In the data rows, 128 means zero.
Every row has a hidden score. How much higher is the second row's score than the first row's in each pair? 20 means about the same, 40 much higher and 0 much lower. The score is a weighted sum of the row's numbers plus the product of two more (or one squared), each taken from its middle value.
160 122 110 112 121 134 133 117 113 109 101 112 128 145 144 147
117 114 106  98  95  98 120 143 144 132 105  89  83  87 109 124 17
124 113 115 133 147 150 131 114 111 111 108 121 132 136 130 121
116 127 137 133 128 115 108 112 118 121 116 121 110 104 109 102 10
139 215 226 224 220 176 139 128 120 121 125 128 136 140 138 147
121 130 122 112  98  91  94 106 118 120 106  99  92  90 102 100 12
152 138 123 123 131 165 190 193 172 167 185 169 164 163 149 150
104 115 121 114 102  96 104 122 138 143 139 123 110 105 116 121 24
139 142 128 119 112 112 127 137 141 140 135 129 128 130 133 134
108  90  93 103 121 145 144 123 114 109 102 117 138 152 142 132 34
168 173 171 176 182 161 123 104 104 106 103 116 127 129 128 119
111 106 112 120 126 137 143 139 136 137 139 145 148 139 133 134 15
130 120 105 107  94  94 111 118 128 127 124 112 104 136 140 153
171 136 118 127 140 158 149 134 128 132 149 177 195 187 145 121 29
102 115 135 145 137 125 122 125 135 140 139 125 110 102 113 120
123 109 111 123 130 141 134 122 121 121 125 140 151 154 140 132 26
128 135 138 135 123 107 101 101 113 121 127 142 146 141 132 124
118 129 126 134 129 128 128 123 124 120 107 100 100 105 121 137 27
118  93  93 104 119 140 131 114 109 109 101 111 122 127 132 130
117 121 133 142 134 113 100  92  96  97  86  82  83  86 106 115 15
113 114 113 111 108 111 135 156 161 162 168 146 130 123 126 126
134 139 139 140 140 126 116 114 117 120 116 117 112 109 116 115 26
143 131 124 130 135 134 133 117 118 117 114 121 133 136 137 139
171 137 104  94  99 126 179 184 148 120  92  85  89 107 132 143 9
117 119 126 130 122 110 107 111 125 140 172 187 176 153 131 117
116 118 117 112 107 105 121 141 151 155 167 151 137 128 126 121 23
172 154 120 104  96  96 104 111 113 107  91  87  89  98 117 121
127 126 131 142 139 148 124 113 112 114 112 118 128 127 125 127 27
114 108 103  93  87  85  77  86 101 102  89  82  77  79  96  98
105  98 110 123 124 126 116 106 108 111 102 108 117 110 121 108 24
114 118 132 143 152 145 134 128 130 138 156 159 158 146 136 134
125 118 114 113 118 134 166 181 169 169 203 194 195 201 166 163 18
111 130 145 151 146 132 116 121 128 137 157 150 131 122 123 129
134 128 127 137 150 180 177 161 145 141 144 149 152 150 136 123 31
112  98  95  92  95 100 120 134 136 133 121 117 120 126 135 141
107 108 112 115 112 111 123 139 146 151 165 149 134 125 126 127 15
126 129 144 150 128  96  76  75  88 101 110 131 129 110 107  94
101  96 103 102 101  98 100 112 129 144 188 196 189 157 133 111 21
146 126 116 119 124 139 150 141 124 114  95  91  95 104 124 133
118 104 104 110 119 138 141 127 120 112 101 108 118 131 135 136 27
132 139 154 165 164 135 110  96  99 101  94 102 105 102 108 103
113 115 118 117 109 105 115 125 132 135 130 122 118 117 127 135 12
148 114 101  99 106 121 136 129 127 124 120 135 156 171 157 151
111 145 196 194 159 106  81  77  89  97  94  97  92  84  88  76 15
110 105 111 120 126 158 158 153 144 147 171 183 202 205 162 168
135 137 143 155 164 180 154 151 148 158 229 228 207 174 139 126 8
125 116 120 128 139 138 135 126 127 131 137 148 160 156 143 149
159 160 152 160 164 147 128 111 110 112 101  96  99  98 116 127 19
112 102 104 109 109 107 109 106 110 111 104 111 118 127 131 131
117 111 109 110 112 116 128 130 129 125 118 117 120 123 126 118 21
117 108 115 124 133 113  98  89  95 101  98 107 121 126 126 119
108 116 133 140 135 112 102 100 112 118 118 120 117 110 116 117 11
169 148 133 138 151 190 178 157 140 134 129 135 141 148 142 143
129 127 126 125 122 118 120 118 123 123 114 115 115 111 115 105 18
119 106 115 123 121 113 103  98  99  99  90  92  99  99 112 107
126 160 186 182 170 147 131 130 137 148 177 178 165 153 140 142 8
135 122 107 100 100 108 136 150 143 131 109 100 100 109 128 141
144 144 140 133 122 113 108 103 106 103  89  84  81  81  92  83 22
154 173 164 146 139 145 153 151 147 145 146 144 150 161 152 166
174 165 136 128 125 133 139 135 129 124 115 120 128 141 142 141 21
126 103  98  95  97 109 124 138 126 120 109 108 119 124 136 136
 99 102 110 115 112 108 112 117 123 122 106  98  91  91 107 113 24
122 107 107 115 133 203 191 184 152 140 152 152 173 183 164 180
108  92  89  82  89  96 116 131 130 124 109 109 113 120 124 110 11
164 175 171 172 161 135 109  96 101 104 101 108 112 114 118 116
129 139 130 117 106 105 123 141 144 138 118 103  96  98 115 122 18
143 137 140 144 141 140 138 135 132 136 145 153 158 143 138 124
 92  99 114 119 104  90  78  82  98 108 107 110 103  93  98  88 20
150 155 151 150 134 114 102 101 113 123 131 144 142 137 130 124
146 125 112 113 120 141 164 164 153 151 171 179 192 194 160 152 26
125 117 116 118 116 109 116 119 125 131 133 138 133 125 125 112
125  94  93 100 121 152 154 131 118 113 107 128 160 187 160 153 33
117 107 107 111 112 110 112 110 114 115 107 113 120 125 131 134
113 131 133 120 109 107 121 131 150 155 171 160 157 150 144 140 15
175 144 126 129 139 152 146 126 116 110  99 103 113 125 137 153
124 118 112 109 108 117 148 173 172 175 216 195 181 175 153 149 11
172 152 123 113 107 108 118 121 121 118 105 106 111 116 123 116
186 172 146 144 160 226 232 213 174 162 172 170 173 177 154 146 22
168 117 100 103 117 166 190 175 149 141 151 173 214 255 196 193
119 110 107 105 105 115 137 138 129 117  94  88  87  86 102 104 11
110 120 134 132 116  98  90  92 105 108  96  91  83  80  90  83
107 107 115 121 116 105 102 107 117 122 126 125 123 118 121 116 20
116 104 104 101 110 126 159 168 160 151 152 145 160 157 148 142
165 181 169 167 169 188 160 141 129 122 108 104 104 108 121 129 28
121 108 107 114 123 140 151 145 137 133 132 139 148 153 145 146
113  96  95  91  92 101 118 127 132 132 117 112 109 114 126 131 15
129 101  99 102 108 115 118 110 110 110 104 120 136 135 128 115
148 141 137 135 117  94  79  78  92 103 107 121 120 109 111 101 10
110 102 106 112 117 128 143 152 151 155 182 176 167 159 145 147
103 108 117 118 116 114 129 148 154 160 179 159 138 131 130 135 19
139 100  89  81  91 107 147 152 131 112  90  88  96 109 122 108
130 115 121 141 158 156 124 103 102 100  92  94  97 100 113 116 30
115  94  88  82  89  99 131 147 136 121  98  93  96 108 126 129
160 165 149 141 137 156 146 149 137 131 127 118 117 116 124 127 17
 97  94 108 118 117 104  91  87 105 120 140 160 154 123 114  94
166 158 154 146 143 152 129 105 108 106  98 106 115 121 126 114 26
149 165 165 152 138 116 105  99 104 103  90  87  86  88 104 106
155 149 133 124 114 108 106 104 106 100  86  80  80  86 106 110 20
107  99 111 126 136 150 142 127 123 123 122 127 126 125 125 122
107 106 104  98  94  96 120 149 158 161 176 157 152 150 141 138 13
 99 110 142 165 160 124  98  88  95  97  90  91  89  88 100  97
123 108 103 105 114 127 146 152 140 136 132 130 139 153 144 137 18
149 124 110 109 112 122 138 140 136 133 130 134 140 146 142 143
140 130 128 134 133 123 111 101 103 101  90  88  86  88 102  99 23
138 146 143 141 133 121 116 112 116 119 117 130 140 143 135 130
140 140 139 142 136 132 128 130 132 135 142 139 135 132 131 131 16
 99  93  97  97  97  97 106 112 117 116 101  98  96  99 113 110
 94  84  92 104 114 109  92  79  85  88  81  76  75  81  97  94 23
110 113 129 152 159 148 125 111 117 121 122 128 123 115 119 118
106 107 110 118 135 174 203 199 181 174 195 185 198 213 173 188 25
136 132 119 116 111 112 123 119 118 111  95  93  94 102 114 107
106  99 101 103 107 107 114 114 115 114 104 107 115 125 132 132 22
125 117 114 109 112 110 120 131 136 141 131 125 118 117 124 131
124 124 134 145 149 131 111  99 103 104  96  98 101 103 114 114 26
114 108 117 127 124 110 101  99 109 117 117 123 118 110 114 110
111 112 116 119 113 106 111 121 134 145 168 169 157 141 129 119 17
138 118 117 130 146 179 166 147 133 129 129 135 139 139 133 127
117  98  95  88  90  94 115 138 138 131 111 102  98  98 114 110 13
136 149 138 125 114 117 151 187 191 195 231 169 133 118 120 116
152 197 204 176 150 115 102  98 110 117 122 130 127 115 112  96 38
103 102 117 132 150 141 123 106 108 110 111 127 145 139 125 107
116  99  99 102 106 115 129 130 123 119 107 111 122 131 140 142 9
101 102 109 116 107  98  95 110 125 134 154 149 138 127 122 111
118 107 115 131 143 146 132 121 123 128 137 151 150 141 130 121 25
115 105 105 106 105 105 110 109 112 107  93  92  92  97 111 108
 94 100 128 163 155 106  79  75  88 102 115 134 123 103 102  93 20
160 173 154 141 129 124 128 128 126 122 108 104 104 107 118 116
114 103 104 109 112 116 120 115 113 109  95  96  99 105 119 119 24
187 168 132 123 123 129 136 128 121 118 108 113 134 154 159 173
116 109 126 140 125  97  83  77  88  94  97 105 118 109 107  93 25
 96  95 110 122 128 108  93  87  95 103 103 111 118 112 113 102
128 117 104 103 104 114 142 149 144 139 129 126 130 135 139 139 12
101  91  92  90  92  93 103 117 131 136 136 135 131 128 130 132
148 155 146 141 133 127 126 123 125 128 133 148 158 162 146 142 21
130 120 116 118 117 117 120 119 121 122 113 112 113 112 117 109
152 147 134 131 131 139 143 139 131 125 113 110 113 117 126 128 19
 93  92 107 121 121 103  86  80  89  93  88  92  95  95 105 102
101  96  97  98 102 113 137 153 142 134 122 115 116 122 133 145 18
109 102 114 134 151 166 151 138 134 135 138 136 126 114 115 107
127 125 110 105 102 106 128 140 130 118  92  83  83  93 123 152 18
125 114 104 101  99 101 114 124 126 124 109 105 105 107 116 107
119 119 111 121 120 125 126 127 127 132 143 144 151 145 134 122 22
119 112 112 115 115 119 134 142 145 148 158 153 145 139 137 144
108  97  98 104 111 121 133 128 122 116 103 106 113 122 131 133 30
133 131 129 134 136 144 144 141 137 138 148 152 152 147 137 131
109 101 106 106 108  99  98 100 110 115 108 110 112 109 114 108 22
 95  87  94 100 107 115 116 112 119 120 112 121 121 128 137 159
130 103  93  86  91 100 126 138 132 121 104 106 121 148 157 173 22
123 110 106 105 105 106 115 118 121 121 113 119 127 134 135 133
143 157 149 142 126 114 117 127 135 139 145 136 124 117 118 110 14
100 108 121 129 126 123 131 141 149 158 183 166 143 127 124 120
121 109 114 123 124 120 116 111 116 121 121 129 127 120 117 104 27
112 105 107 109 108 107 115 121 126 128 126 130 133 136 137 141
112 120 118 110 100  95 100 112 121 122 110 108 107 110 120 116 21
121 115 115 119 121 126 136 144 146 153 189 188 186 177 155 160
142 122 109 106 110 127 160 167 149 136 116 109 111 118 130 133 22
 96 101 104 105  94  87  83  90 103 104  92  85  80  85 100 103
105  99 107 117 122 121 118 114 119 126 138 163 177 170 147 146 19
119 115 116 113 105  97  94 100 113 119 115 121 117 113 117 113
104  97 102 108 116 128 127 115 115 111 103 119 135 158 153 160 30
131 138 144 143 130 109  97  95 106 116 126 152 162 153 132 117
129 111 107 113 119 129 140 139 137 135 130 129 128 128 131 134 22
101  93  96  99 104 113 132 143 144 146 154 151 146 143 137 135
147 146 127 118 114 123 145 147 134 121 101  97 103 119 136 147 23
 98  92 106 127 137 125 106  95 101 106 104 114 116 112 116 116
108  99 102  99  97  91  91  93 105 109  99 101 100  99 108  99 17
186 189 160 144 137 157 168 169 157 153 156 146 139 135 129 117
153 169 169 168 169 162 142 129 127 129 130 136 138 136 134 136 30
132 114 102  91  93  95 116 132 137 128 113 102 106 116 125 126
110 117 138 157 174 178 152 135 131 131 124 121 114 109 116 116 28
114 120 121 117 107  98  98 104 115 118 109 107 104 102 111 105
129 123 123 129 131 130 125 116 114 111  99  99 101 104 115 111 23
134 121 112 107 102 113 121 126 126 124 114 114 121 123 125 122
137 144 139 136 134 141 152 153 146 142 139 133 132 134 136 139 21
150 140 129 129 122 116 115 115 122 127 129 134 133 128 126 120
111 103 108 117 126 136 143 136 129 126 117 118 121 124 130 134 27
122 108 106 103  99  97  99 103 111 113 108 113 117 125 130 131
161 168 151 143 134 129 132 136 140 146 161 160 152 141 132 124 16
121 107 106 110 117 133 136 126 127 123 119 135 140 151 143 143
120  99  99 107 115 108 103  97 103 107 105 115 122 119 118 110 20
151 160 143 134 123 122 135 133 138 139 138 136 131 137 135 134
136 126 128 139 148 154 147 133 130 132 142 149 159 152 144 143 24
135 116 101  91  93 100 128 148 143 134 118 117 126 142 145 144
 87  84  98 100 101  94  94 100 118 133 153 192 186 171 151 150 3
120 116 125 134 132 125 116 108 107 105  94  95  99 100 113 107
143 132 116 115 112 113 122 125 122 120 107 107 113 120 130 130 16
127 131 127 127 119 113 114 114 120 121 115 116 116 116 122 118
150 140 134 140 148 162 153 138 130 124 114 116 122 130 138 152 23
114 120 120 126 121 120 130 137 137 144 140 131 129 125 132 131
157 176 169 147 133 122 123 117 124 121 106 103  98  98 110 106 19
145 146 128 124 120 131 157 170 161 160 169 160 160 166 156 163
132 127 120 122 118 118 127 124 120 113  98  94  95 104 118 121 26
118 117 119 123 113 108 114 112 122 123 112 105  97  95 104  96
126 115 108 105 105 111 134 153 156 160 186 181 177 185 169 197 11
141 137 135 132 132 148 152 155 148 142 135 125 117 110 116 106
139 135 124 118 110 102 101 101 106 104  91  90  92  97 111 108 23
129 123 120 127 138 180 201 198 168 158 154 143 144 149 147 155
113 105 103  99  95  90  85  87  96  98  90  95 101 103 107  90 23
124 131 135 136 132 131 136 137 137 138 137 136 131 126 127 123
121 121 119 114 108 106 115 125 135 139 146 143 137 129 127 118 17
123  99  93  86  91 106 131 143 146 142 145 167 182 211 180 188
128 139 147 150 147 141 138 136 137 140 144 141 132 126 127 129 18
170 187 156 133 123 120 137 148 151 151 158 150 138 134 131 126
108 103 103 103 102 104 117 127 131 128 116 111 106 104 110  98 28
110 118 133 141 132 118 113 115 125 133 138 136 124 111 112 103
134 135 132 134 130 118 118 115 120 125 126 136 139 134 127 120 22
124 117 122 127 112 104 127 145 144 138 129 103  97  97 113 122
103  89  92  94 108 121 140 136 124 117 100  96  99 107 127 144 30
124  95  93  96 111 165 215 208 166 148 139 134 141 161 159 176
130 119 114 116 117 127 145 150 146 146 161 168 182 191 164 170 19
162 163 136 123 113 113 125 131 130 126 112 110 112 119 129 130
103 100 112 125 127 118 108 100 105 107 100 105 108 110 119 123 25
 83  79  87  92  96  92  86  89  99 103  95  96  97  98 112 116
114 102 100 101 105 113 129 132 129 122 106 101 103 107 119 114 19
104 112 124 126 114 105  99 105 115 119 110 102  90  88  99  95
145 139 131 130 133 162 180 176 161 152 142 129 124 121 128 137 18
153 151 143 140 129 111 100  95 103 106 101 108 112 112 118 114
224 255 255 229 223 227 192 178 161 153 147 124 110 102 108 100 19
135 131 116 105 101 107 139 160 151 136 106  90  85  90 114 128
108 105 106 104  99  94  91  94 104 105  96  97  97  96 105  93 26
138 137 141 146 145 164 147 131 126 125 116 120 120 123 124 118
130 133 131 120 105 101 107 119 121 123 111 111 119 118 130 123 15
115 113 117 117 113 131 129 130 130 132 132 128 136 129 125 122
149 181 172 147 123 106 101 106 114 114 100  92  84  80  89  78 18
149 144 143 151 160 166 149 133 129 131 136 148 150 142 128 110
172 158 152 159 175 184 153 134 129 131 135 138 132 126 126 128 15
133 125 130 123 114 132 133 141 141 138 133 132 132 134 139 142
116 112 117 119 117 116 119 116 117 113 100  96  93  94 106 102 26
141 129 122 125 124 139 138 125 126 121 114 114 114 120 124 117
113 110 106 102  97  97 117 133 136 128 106  94  91  96 114 121 18
148 151 140 146 142 135 135 129 125 123 116 113 112 111 119 117
115 118 135 142 134 117  97  93 102 110 112 133 144 139 134 123 18
144 152 158 162 163 157 137 121 116 112  98  94  91  89 101  92
120 117 116 119 112 103 100 102 111 115 112 119 122 121 122 115 16
128 135 140 141 133 123 123 130 144 166 255 255 255 225 157 139
191 190 127 101  93  97 126 150 143 127 101  93  94 106 124 127 13
118 116 126 144 160 177 160 143 135 133 131 134 134 135 135 142
138 149 153 155 146 126 110 101 105 104  94  94  94  94 105  98 17
114 124 133 134 121 108 101 101 110 113 104 104 102  97 103  92
132 120 117 125 135 159 166 156 141 134 125 124 125 129 133 137 21
122 118 116 115 108 100  90  91  96  95  88  85  87  90  98  88
113 107 120 132 132 136 138 148 146 162 239 255 255 238 183 178 8
116 111 113 117 121 126 135 134 130 127 116 114 116 118 124 119
167 168 145 145 155 200 182 175 144 137 135 124 122 120 130 131 16
120 117 118 123 120 125 132 135 136 137 141 139 138 139 135 133
150 127 120 132 155 217 214 189 157 144 135 129 130 136 141 156 28
146 141 146 161 194 254 197 166 150 148 160 164 151 142 134 127
171 161 131 122 119 135 163 160 140 124 102  96  98 108 123 124 6
118 118 114 112 108 107 114 122 130 127 120 111 105 102 108  95
133 115 108 108 110 115 126 127 129 130 133 145 155 159 145 139 21
171 125 115 112 122 154 176 170 152 144 151 172 175 200 173 203
161 167 162 163 169 171 145 126 119 113  98  95  93  95 107 105 35
112 114 137 158 180 173 142 127 132 147 212 241 249 222 164 166
128 128 129 137 130 120 119 133 137 141 167 160 150 141 129 114 27
127 127 126 133 129 130 137 127 127 124 113 111 108 114 120 117
111 101 106 108 109 106 110 114 120 123 112 108 101  96 104  95 19
107 112 131 151 156 138 119 112 121 132 149 157 145 129 126 124
140 134 124 121 114 112 121 124 123 118 102  94  92  93 106 102 21
137 116 104 101 105 121 155 164 153 143 134 132 137 152 154 171
152 184 178 162 147 134 130 131 136 140 145 140 128 118 117 105 18
